(in the rows, 128 means zero)
One turn moves each row of this set onto another row. After a few examples, where does it send each row asked below?
Nur: [128 123 119 146 137  88 161 125 113 126 109 133 121 120 135 134 144  97
 147 160]
fuzaz: [168 140 116 176 157 115 138 135 102 121 128 120 140 130 116 113 138  94
 164 119]
neboz: [143 160 110 135 155 132 138 133  91 124 115 110 145 138 131 134 135 114
 140 130]
Gegas: [124 126 132 141 137  90 156 111 118 113 102 117 120 132 128 138 122  98
 147 129]
belu: [125 124 112 144 146  83 158 121 115 128 113 136 121 129 133 131 145  97
 144 160]
fanil: [116 130 104 155 167 121 127 137  87 123 121 119 125 136 131 128 140 110
 148 145]
ruda: [128 121  85 151 145 108 143 153 106 139 129 123 142 143 102 108 135 104
 161 131]
namif: [119 125 130 139 146  87 156 110 118 117 111 118 123 140 128 139 117  98
 142 132]
Dem: [154 153  96 130 149 124 144 151 101 137 124 124 147 131 121 118 153 105
 151 137]
kavob: [165 151 107 173 156 112 138 133 101 117 133 121 129 130 123 109 134 113
 161 124]
puvud: [129 107 125 133 141  84 160 127 129 134 125 123 131 134 116 122 133  86
 154 135]
tugo: [120 132 109 143 164 116 136 137 101 113 114 122 134 149 110 128 121  87
 165 102]
lupa: [132 111 126 134 129  86 163 132 129 131 123 121 126 125 118 119 131  91
 156 133]
Rodav: [159 145 123 175 158 120 143 136  93 118 141 117 139 130 124 120 126 104
 160 119]
refo: [151 145 117 123 154 130 140 143 106 130 122 107 148 139 114 121 136  96
 155 108]

Gegas goes to Nur
Dem goes to refo
Now these:
puvud goes to namif
fuzaz goes to Rodav
fanil goes to ruda

One turn moves each row of this set onto another row. After a few examples, where does it send each row asked below?
durif: [145 140 124 135 110 135 156 125 123 132 119 133 144 121 102 136 140]
vum: [122 144 111 117 137 146 114 134 135 152 130 103 143 117 137 105 128]
Belib: [134 164 133 127 133 130 119 151 120 140 118 120 122 122 112 111 131]
muge: [140 167 129 122 136 131 118 153 122 138 119 119 121 124 108 122 135]
vis: [126 126 122 127 123 133 157 141 120 128 123 141 132 106 115 150 126]
Posa: [121 145 111 110 133 146 112 127 137 151 127  99 148 118 132 113 130]
bap: [123 152 125 128 141 132 112 150 125 145 119 122 112 108 106 131 138]
Nolu: [139 134 119 126 116 135 128 123 156 113 115 121 141 134 147 143 115]
boda: [139 170 125 122 130 129 114 146 129 140 122 117 117 130 113 117 134]
patos: [133 166 131 127 140 137 121 154 121 136 115 123 117 119 117 120 138]
Padel: [115 118 118 139 125 136 132 120 160 120 117 103 143 126 124 136 124]
bif: [116 151 121 126 141 130 110 150 130 145 124 118 108 112 112 128 132]
ninus: [140 136 118 122 114 137 128 118 155 113 114 120 142 135 143 143 114]
moda: [116 146 113 112 128 142 116 130 134 156 132 101 142 119 125 109 133]
gotov: [130 128 125 125 121 127 154 143 123 127 124 140 131 108 116 155 129]
miton: [114 152 120 114 127 148 114 129 128 148 119 105 141 110 150 119 127]
Vineg: [124 154 118 119 122 140 109 134 129 153 123 108 136 111 151 119 122]
dumo: [127 125 127 127 122 125 154 139 121 127 125 140 132 107 117 153 130]
Rofa: [118 118 118 141 129 135 132 120 160 120 117 105 145 127 128 138 125]
lonud: [117 116 114 142 128 131 134 123 156 120 118 106 146 131 130 136 123]
Virov: [124 150 127 128 140 134 109 147 124 146 119 129 113 106 111 120 134]
mamer: [141 132 114 128 114 132 126 120 154 116 115 124 140 135 147 143 118]
Beses: [148 139 122 132 112 131 154 125 128 129 124 130 142 123 101 135 145]
Zilud: [126 157 128 132 142 140 115 148 125 141 115 124 114 110 111 123 144]
kef: [127 126 123 126 122 126 155 142 122 127 126 137 128 105 118 154 128]
Kitad: [145 136 124 133 113 131 154 128 128 131 123 130 143 122  99 138 145]
Vunu: [126 122 124 124 120 123 151 141 122 126 124 145 132 111 116 149 130]
dek: [120 149 115 110 133 152 115 126 132 146 123 106 145 117 142 109 131]
boti: [117 122 116 144 128 141 134 121 158 120 114 106 144 129 127 135 119]
faso: [138 135 116 128 116 142 128 121 156 114 112 125 138 133 144 143 111]
zuku: [140 136 120 121 112 136 129 123 156 111 114 123 138 133 144 142 113]
Paba: [114 118 117 138 127 136 132 119 158 120 117 103 144 126 128 140 120]
letas: [120 155 117 104 117 137 112 137 128 153 128 112 132 113 147 125 122]
ludig: [119 153 118 109 121 140 110 134 130 150 122 104 140 112 149 127 120]
Fura: [143 135 127 135 109 125 151 126 125 130 121 133 144 126 101 134 144]
mafa: [146 136 127 131 114 129 154 125 125 129 124 133 144 122 102 135 145]

letas goes to boda
mafa goes to Rofa
Virov goes to Vineg
Now these:
dek goes to Zilud
gotov goes to ninus
Fura goes to lonud
faso goes to durif
Posa goes to bap
zuku goes to Beses

One turn moves each row of this set onto another row. After a few examples, where does it send each row asked below?
rika: [147 119 141 127 132 129 163 126 133 126 117 116 134 130 120 122 131]
Zopuf: [140 148 113 128 127 117 131 135 125 113 149 118 130 127 117 124 133]
vosul: [107 120 124 124 122 138 122 123 148 135 131 150 132 142 146 138 110]
lufa: [124 126 126 128 143 118 160 135 132 146 124 124 128 124 115 138 105]
nota: [126 130 108 124 149 136 106 120 123 101 122 132 136 114 130 138 118]
zeku: [135 129 127 134 127 134  98 122 131 113 101 122 133 133 129 121 117]
vifit: [119  96 139 125 142 156 126 126 136 120 139 123 138 126 128 143 126]
zubet: [157 133 109 119 126 134 115 124 131 111 135 134 131 107 125 136 127]
zoviv: [120 131 145 146 123 129 145 135 144 126 127 157 133 130 120 135 113]
mubaz: [124 125 143 148 138 115 137 148 132 125 127 151 135 129 117 123 109]
tume: [148 133 106 114 124 134 111 124 131 117 136 137 128 110 119 136 140]
bip: [110 141 131 131 141 107 117 125 130 142 109 139 135 106 121 124 122]
Mefo: [115 119 103 139 134 122 126 140 106 125 121 128 122 139 132 114 118]
monof: [132 101 136 138 133 157 135 131 135 115 137 120 138 137 137 132 132]
savit: [117 150 128 140 130 100 127 127 133 125 109 135 134 122 121 119 116]
rafaz: [117 114 117 133 136 122 115 143 131 134 130 141 134 146 146 113 115]
gaz: [150 134 109 114 122 136 114 120 135 114 136 136 130 108 121 140 130]
rol: [132 127 108 131 148 149 106 120 122 116 120 135 137 109 142 130 136]
Dak: [122 119 124 135 129 131 124 132 142 127 129 142 136 143 153 126  99]
Poku: [115 144 135 137 128 125 126 116 137 149 107 145 135 105 133 126 132]
bolim: [125 104 128 134 134 141 131 138 131 107 140 117 135 150 124 126 137]
pof: [110 126 145 139 127 134 137 136 140 142 128 162 132 124 116 134 132]
meluk: [124 129 146 129 129 136 158 133 128 127 123 100 133 123 120 127 136]
mema: [120 127 122 130 132 129 161 133 133 159 124 131 126 129 117 132 135]
Lamo: [103 115 117 122 130 130 112 133 138 142 132 149 130 144 139 126 126]
fepu: [122 153 131 146 117 118 137 119 140 131 106 140 134 121 133 121 125]
lalem: [113 123 148 117 140 132 146 131 125 133 125 101 132 114 113 134 133]
vop: [126 125 125 128 131 134  90 125 127 122 102 125 132 132 123 120 130]
Tida: [126 121 124 131 147 123 156 139 127 160 124 126 129 119 119 128 121]
radun: [ 93 117 107 121 133 134 118 126 113 139 123 138 119 129 123 133 129]
kefo: [154 131 106 119 127 130 112 128 127 116 136 136 130 110 122 130 137]
Nug: [118 132 123 127 129 124 165 129 138 145 125 128 125 133 112 141 119]
dulug: [105 121 118 129 123 152 132 110 127 135 120 141 122 121 139 147 111]
Lufi: [136 115 147 116 136 141 157 113 137 137 117 123 134 116 119 137 131]
totur: [132 116 135 116 140 114 152 132 125 125 120 115 131 134 104 119 138]
Mezi: [130 132 130 131 120 144 101 113 138 115 101 127 132 132 130 131 120]
vosev: [121 125 150 125 135 142 154 128 129 136 124 103 134 113 122 132 135]
muv: [127 124 115 147 124 141 141 125 120 122 116 130 126 132 149 128 101]
raziz: [117 128 143 121 135 126 151 135 125 124 126  98 131 124 111 127 133]
nefi: [124 139 103 127 132 137 116 116 129  94 122 133 132 130 127 137 130]
muliz: [111  99 131 120 142 140 122 133 131 111 141 120 134 140 115 139 131]
minaz: [137 138 128 120 135 145 124 118 132 139 148 130 134  96 130 145 131]
Zon: [123 138 118 111 141 121 115 129 124 127 151 124 131 109 110 140 130]
suvam: [130 137 104 134 130 150 116 117 128 109 120 136 133 126 138 129 147]
miv: [152 148 123 137 121 142 139 125 133 125 146 123 134 116 137 131 132]
Til: [113 120 142 141 141 120 128 148 129 141 129 157 133 122 113 122 128]
lamos: [122 128 128 124 123 144  93 114 134 125 102 130 131 129 125 129 133]
Lazef: [122 112 142 105 144 126 146 120 131 137 121 123 131 119 102 136 138]

rika goes to totur
vosul goes to Dak
kefo goes to tume
Now these:
miv goes to Zopuf
zeku goes to vop
savit goes to bip
raziz goes to lalem
monof goes to bolim
mubaz goes to Til
rol goes to suvam
Tida goes to mema
muv goes to Mefo

One turn moves each row of this set onto another row. After a few examples, where does it send each row asked below?
gitat: [145 113 112 117 126 102 123 107 153 122 144 128 144 139 129 129 145 120
 122 129 120]
sopo: [116 124 115 124 145 134 111 126 130 115 129 144 135 135 148 123 124 124
 149 128 123]
pese: [136 129 115 117 131 114 110 125 155 136 125 139 131 158 145 140 138 104
 112 137 144]
foga: [143 121 128 137 126 139 142 118 133 146 115 132 139 160 113 114 124 120
 106 118 114]
Miset: [127 118 120 101 137 107 127 116 125 149 113 141 128 137 115 139 149 124
 124 140 115]
gino: [133 125 117 122 110 119 147 132 122 138 121 110 157 136 147 129 145 126
 123 129 133]
Tovef: [121 129 130 132 119 124 108  96 135 108 119 125 138 125 140 131 132 137
 121 133 142]
noze: [128 130 122 149 128 126 130 104 134 132 135 148 129 140 123 143 105 108
 125 161 127]
vuta: [143 125 126 130 127 124 146 106 129 133 114 112 137 141 115 132 113 136
 130 168 129]
felat: [123 128 151 115 137 147 125 127 123 121 115 126 138 125 116 127 116 123
 141 124 126]
nusi: [130 127 129 136 150 127 107 121 124 119 139 153 132 128 133 119 151 123
 127 125 124]
Rufi: [135 126 139 151 116 126 110 140 137 141 126 120 129 162 133 115 119 131
 130 122 134]
tepu: [124 114 135 103 121 128 118 107 107 119 123 127 133 141 134 131 148 138
 124 125 118]
nok: [147 127 150 132 147 130 147 117 109 125 119 116 137 131 132 136 123 125
 128 158 125]
rif: [134 124 135 139 144 132 130 129 127 122 125 122 140 176 137 144 109 114
 117 152 142]
linu: [119 119 120 121 126 108 117 141 144 123 123 144 117 147 107 141 124 117
 114 124 116]
lig: [121 124 118 122 126 133 156 118 126 128 126 134 126 139 137 139 147 120
 141 141 160]
moniz: [142 114 139 128 109 130 124 119 117 130 110 122 134 157 129 164 119 118
 119 145 121]
dofem: [124 114 130 109 131 120 140 129 119 133 136 131 126 109 133 132 148 114
 130 145 148]
Nenav: [118 120 122 160 121 120 119 107 145 135 142 131 134 158 122 119 129 117
 113 138 143]
kug: [139 122 138 150 130 136 140 135 113 152 130 132 134 148 109 120 127 114
 101 139 135]
selut: [139 110 134 140 145 105 118 133 149 133 134 140 123 136 116 137 120 105
 109 139 116]
Rig: [119 127 131 131 138 127 156 157 129 130 122 142 138 155 136 128 129 122
 119 149 142]
zep: [151 116 119 144 134 118 141 113 140 136 139 143 135 135 120 114 133 140
 128 113 135]
Pap: [119 125 142 109 120 126 138 144 112 134 128 101 131 147 133 132 119 115
 135 131 137]

Rufi goes to moniz
rif goes to Pap
Now these:
vuta goes to lig
zep goes to noze
nok goes to dofem

